(in the rows, 128 means zero)
Each named move below is a turn or a mirror, shown by a few rows before and after it. Which moves, in which order, take the first row of each later pair to the second? The first pair is answered.
puvu (before |-> after):
[130 179 108  97 223 101 162 101 166 180 143  98] |-> [189 141  61 107 174 129 210 101 109 157 148 147]
[ 89 136 152 119 125 152 122 109 115  97 123 146] |-> [ 95 133 147 120 122 153 128 108 111  93 123 151]
[103 168 137  83 163  95  98 121 137 115 142 137] |-> [149 138  98  91 128 117 138 120  92  95 148 175]
kuf (before |-> after):
[104 120 146 113 109 132 101 138 132 111 104 154] |-> [136  98 145 120  86 134 139 129 119 107 129 137]
[157 105  98 144  94 144 132 158 108 139 142 156] |-> [154 119  85 155 122 136 148 157 125 158 144 141]
[149 126 166 137  92 148  84 130  95  96 107 119] |-> [184 117 152 160  95 143 139 119 100 112 136  90]
[ 97 137 210 116 127 137  72 140 155 117 138  74] |-> [121 113 218 113  97 142  93 134 137 106 154  69]
sudo (before |-> after):
[113 133 145 111 118 132  77 132 119 105 111 140] |-> [115 133 167 111 125 117  91 123 140 121 134 100]
[104 114 138 177 105 116 115 131 133 147 159 104] |-> [102 127 108 189 125 120 117 137 136 157 147 122]
[165 141  54 177 159 137 198 135 120 165 137 142] |-> [166 110  74 148 102 161 155 143  64 114 116 199]
[121 112  90 106 142 157 186 148 173 170 124 148] |-> [121  97  98  90 111 172 162 150 137 138 108 183]
pak (before |-> after):
[121 135 148 128 146 115  90 134 127 100 131 135] |-> [158 115 129 137 122 123 134 130 108  96 149 142]
[153 133 160 154 142  96 164 117 170 130 174  77] |-> [ 96 142 173 114 129 119  61 138 139  88 111 158]
[101 124 175 102 120 124  84 135 145 107 126  91] |-> [150  92 145 108  76 145 121 132  97  89 135 122]
[118 111 138 117 131  92 130 107 123 110  85 121] |-> [132 102 128 122 121  95 149 105 115 108  92 121]

(two moves a pair)
[110  81 136 134 104 130 103 138 101 115 100 144] |-> [135  93 108 164 138 119 164 130 128 154 131 106] => kuf, kuf
[ 76 150 151 123 135 114  97 121 160 129 132 106] |-> [ 76 138 155 115 119 121  82 122 144 114 124 124] => pak, puvu
[117 111 159 135 145 124 140 117 159 173 116  94] |-> [113  95 182 114 114 132 110 117 137 145 108 110] => pak, sudo
[122 141 150 149 170 118 123 102 173 125 134  91] |-> [129 112 184 123 118 131 100 104 136  85 133 111] => pak, sudo
[153 125  94 154 143 126 173 127 129 140 144 116] |-> [ 94 143 128 125 144 127  84 142 128 116 100 150] => pak, sudo
[138 166  66  85 167 119 146  97 123 129  91 172] |-> [123 170  77  79 168 115 126  98 128 122  82 173] => pak, kuf
[137 153  99 142 153 133 134 129 143 137 118 136] |-> [126 131 150 114 114 136  95 132 124 105 115 139] => kuf, sudo
[151 116 134 128 110 133 151 121  95 117 146 130] |-> [117 128 148 116 117 136 104 129  98 106 124 147] => pak, pak
[161 125 148 135 113 124  98 105 102 116 104 120] |-> [147 141 155 139 135 113  93 106 128 131 106 100] => kuf, pak
[133 130 112 115 118 116 112 146  83 109 107 163] |-> [137 135 148 125 139  88 147 133 129 141 147  80] => sudo, sudo
[152 115 125 132 107 133 165 129 124 124 151 127] |-> [134 136  92 133 131 140 142 140 125 129 120 166] => kuf, sudo
[155 123 117 155 196 126 174 116 161 183 156  65] |-> [131 127  64 135 181 166 102 143  99 138  82 198] => sudo, kuf
[ 90 148 134 120 153 137  80 150 147 118  97 143] |-> [106 120 165 105 106 140  81 143 121  92 111 138] => kuf, puvu
[117 132 129 119 139 104 163 124 163 151 161 105] |-> [ 90 125 161  87 117 111 102 131 148 121 136 132] => pak, sudo
[109 100 146 111 120 111  80 116 135 113 136  94] |-> [124  88 144 112 103 117  92 114 122 105 140  99] => kuf, pak
[140 116 161 119 114 127 149 118 149 129 154  76] |-> [133 138  77 131 139 155 134 140 124 128 105 168] => sudo, sudo
[127 108 136 113  90 126 134 140  98 107 134 117] |-> [103 141 132 125 142 111 132 143 147 143 130  88] => puvu, sudo
[171 104 102 188 130 147 181 105 115 155 166 111] |-> [ 76 151 159 159 177 127  69 121 161 153 122 107] => puvu, kuf
[134 128 131 134 145 116 166 122 144 137 165  84] |-> [153 119  85 138 129 141 169 131 101 120 142 144] => kuf, puvu
[152 135 119 143 124 119 161 123 144 132 138 126] |-> [122 153 131 138 146 113 129 128 160 133 123 126] => sudo, puvu
[132 141 188  91 101  93 116 119 144 104 178  94] |-> [170 126 163 104  91 102 160 117 128 104 194 100] => pak, kuf
[127 125  88 132 158 125 143 145 147 147 129 118] |-> [117 123  86 120 148 134 118 155 130 131 109 148] => pak, puvu
[116  95 177 103  85 125  89 132 103 109 158 142] |-> [ 97 109 169 104 101 125  68 139 110 109 139 159] => sudo, pak
[103 133  99 117 126 132  59 134 142 153  78 166] |-> [152 126  50 149 137 131 141 123 148 184 111 145] => pak, kuf
[153 121 100 143 101 140 143 139  61 126 122 176] |-> [110 135 199 118 115 104 103 131 117 139 148  83] => sudo, puvu
[121 157 107 113  91 139 108 149 132  76 113 140] |-> [139 147 133 118  86 123 138 137 151  90 150  86] => sudo, kuf
[132 146 157 139 138 136 111 141 160 111 135  86] |-> [130 152 115 143 142 155  96 152 137 101 103 142] => sudo, sudo
[148 107  84 121 119 125 145 123 136 144 166  98] |-> [102 134 103 110 146 117  93 131 159 148 143  98] => puvu, kuf
[157 131  56 150 137 133 140 134 123 145 124 182] |-> [156 122 137 144 133  96 155 115 163 162 175  83] => sudo, pak
[136 115 147 107 102 125 127 113 110 130 133 101] |-> [109 132 143 102 119 126  92 119 120 130 110 116] => kuf, pak
[147 112 124 116 101 141 123 124 117  90 104 140] |-> [138 114 156 109 102 132 119 118 132  91 114 110] => puvu, kuf
[ 77 154 141 132 163 110 109 129 180 161 127 100] |-> [149 117 103 159 126 120 196 117 149 161 164  97] => pak, pak
[125 142  93 132 149 112 146 134 144 160 117 118] |-> [126 113 139  99  87 124 113 136 104 115 115 138] => sudo, sudo
[106 144  89 128 150 151 103 137 119 134  97 161] |-> [151  96 139 118  87 146 142 119  95 110 146 122] => sudo, kuf
[ 95 167 146 137 169 109 111 132 171 140 121 124] |-> [ 95 147 187 119 136 107  97 128 157 118 130 114] => kuf, sudo
[ 69 197 133 110 144 101 160 141 135 148 127 110] |-> [117 155 106 106  82 129 183 143  73 109 127 164] => pak, kuf
[ 83 151 133 114 130 121  84 160 126 134  84 168] |-> [ 95 161 153 131 151  97 127 147 168 168 123  93] => pak, puvu
[ 87 147 158 123 156  94  56 127 180 153 131  79] |-> [151  78 179 111  65 111 107 113 114 110 169  78] => pak, sudo
[158 117 101 133  79 132 174  97 117 125 136 112] |-> [132 143  62 139 108 141 139 112 116 124  98 160] => kuf, sudo
[133 160 142 129 115 117 123 142 163 179 121 105] |-> [127 165 139 127 119 118 117 145 162 178 115 111] => puvu, pak
[168 103 103 136 101 131 146 100 111 107 144 111] |-> [164 106  94 139 105 136 146 103 106 103 137 122] => pak, puvu
[116 169  82 124 139 148 137 135 103 112 111 181] |-> [ 92 155 176  91 109 130  94 127 116  91 124 131] => sudo, puvu
[144 164  85 174 192 113 154 140 143 179 135 112] |-> [ 96 142 156 117 131 129  43 152  98 110  93 169] => kuf, sudo
[133 109 128 110  92 144 112 132  90  93 104 179] |-> [159 134  83 153 148 127 190 118 135 153 138 126] => kuf, kuf
[151 104 199  97  93 152 112 100  60  75 147 148] |-> [155 107 219 109 111 129 143  87  94 101 180  88] => puvu, kuf
[109 124 136  95 150 116 111 125 137 122 100 144] |-> [138 101 125  97 122 128 134 119 112 109 112 156] => sudo, puvu
[118 152  86 144 169 136 133 136 140 150 107 156] |-> [122 105 186 105  95 129 109 121 115 107 135 118] => sudo, sudo
[149 116 137 121 125 109 134 114 136 128 150  89] |-> [166 112 105 127 122 121 151 116 118 124 141 121] => kuf, puvu
[117 111 142 102  83 125  65 134  73  78  96 160] |-> [ 83 150 178 112 147  86  64 125 151 126 116  73] => pak, pak
[ 62 142 152 111 173 102  87 139 186 157 116 106] |-> [158 105  48 150 138 137 193 137 119 153 134 164] => puvu, kuf
[152 116 113 146 105 162 131 143  87 118  90 156] |-> [119 119 178 123 102 145  92 141 107 110  95 119] => puvu, kuf
[103 138 170  94 122 122  92 128 135 114 122 118] |-> [137 116 172  99  98 124 128 119 121 111 149 102] => kuf, pak
[139 115 133 126 105 131 122 134 114 110 110 144] |-> [128 122 158 123 112 119 116 130 134 118 122 110] => sudo, pak
[127 130 132 132 134 123 130 123 137 142 139 122] |-> [122 129 121 131 134 133 118 128 123 132 123 144] => sudo, kuf
[131 113 154 111 116 118 155 102 164 121 166 103] |-> [ 97 125 169  97 126 119 104 112 167 110 139 126] => puvu, pak
[114 156 109 132 186 100 149 114 196 157 133 101] |-> [126 150  57 140 178 123 150 123 164 145 107 162] => puvu, kuf
[136 130 145 132 133 118 147 114 139 137 156  89] |-> [157 117 105 138 117 139 155 118 105 126 147 137] => kuf, puvu
[131 136 100 151 163 148 164 109 131 154 135 135] |-> [ 99 144 108 133 160 157 113 118 123 136 106 164] => puvu, pak
[118 111 211 101  86 123  92 116 134 105 141 101] |-> [142 107 200 117  93 116 139 108 146 124 164  71] => puvu, pak
[118 112 206 120 158 102 104 115 137 152 118  74] |-> [178  70 163 122  95 131 148 113  67 119 122 130] => kuf, puvu
[177 113 110 142 124 139 166 133 109 120 148 123] |-> [106 137 167 110 141 127  79 142 135 110 116 114] => pak, kuf
[121 117 146  89  95 136 104 122 117  75 132 188] |-> [149 101 169  95  86 122 152 108 129  89 173 131] => sudo, puvu
[140 138  86 150 137 144 122 145 110 129  97 169] |-> [105 157 129 139 159 128  87 144 147 142  95 132] => kuf, puvu
[129 118 119 127  96 142 107 121  91 103 112 177] |-> [153 134  85 161 136 128 173 114 127 149 142 133] => kuf, kuf
[ 87 159  90  86  89 120  46 159 153 112  78 158] |-> [141 107 157  78  23 109 107 131 137 102 150  85] => sudo, kuf
[106 171 123 118 167 113 117 145 124 146 134 126] |-> [141 158 107 134 156 115 161 138 116 151 156 116] => pak, pak
[136 147  90 148 183 105 199 126 178 186 148  82] |-> [148 120  37 132 131 152 163 146  89 125  98 203] => kuf, puvu
[130 140  85 146 185 116 158  96 156 181 117 127] |-> [132  84 162  94  87 136 102  95  88 103 112 164] => sudo, sudo
[116 131 156 116 145 125 150  95 118 154 195  80] |-> [110 150 116 129 177 127 153  99 128 173 182  96] => puvu, kuf
[121  92  72 138 134 170 138 127 101 120 107 170] |-> [118  84 154 132 129 132 152 107 147 138 157  60] => sudo, pak
[171 113  43 134 102 151 179 142  95 127 122 172] |-> [ 93 147  78 102 133 145  74 157 117 115  71 193] => pak, pak
[122 119 101 116  87 153 109 152 102 117  92 172] |-> [ 79 154 133 115 135 124  84 150 158 146  93 120] => pak, pak
[199  85 103 128  68 135 176 120  68 129 159 153] |-> [204  94  92 142  91 126 197 117  86 148 167 135] => pak, puvu
[164 148 111 163 124 112 142 123 156 169 137  78] |-> [152 137  88 146  95 142  90 139 103 129  93 167] => kuf, pak
[ 91 148  94 127 118 179 118 162 106 131  89 200] |-> [100 168 115 152 161 140 181 144 176 187 142  90] => pak, puvu
[ 93 179 133 133 187  98 103 125 181 174 104  92] |-> [175 129  48 151 120 142 172 126  94 138 108 177] => sudo, pak
[141 110  81 156 154 151 146 125  93 104 131 164] |-> [ 89 123 153 123 151 138  72 133 111  87 116 147] => puvu, kuf
[148 150  61 175 162 118 190 163 126 157 171 136] |-> [126 162  99 171 179 100 173 159 158 171 177  93] => sudo, pak
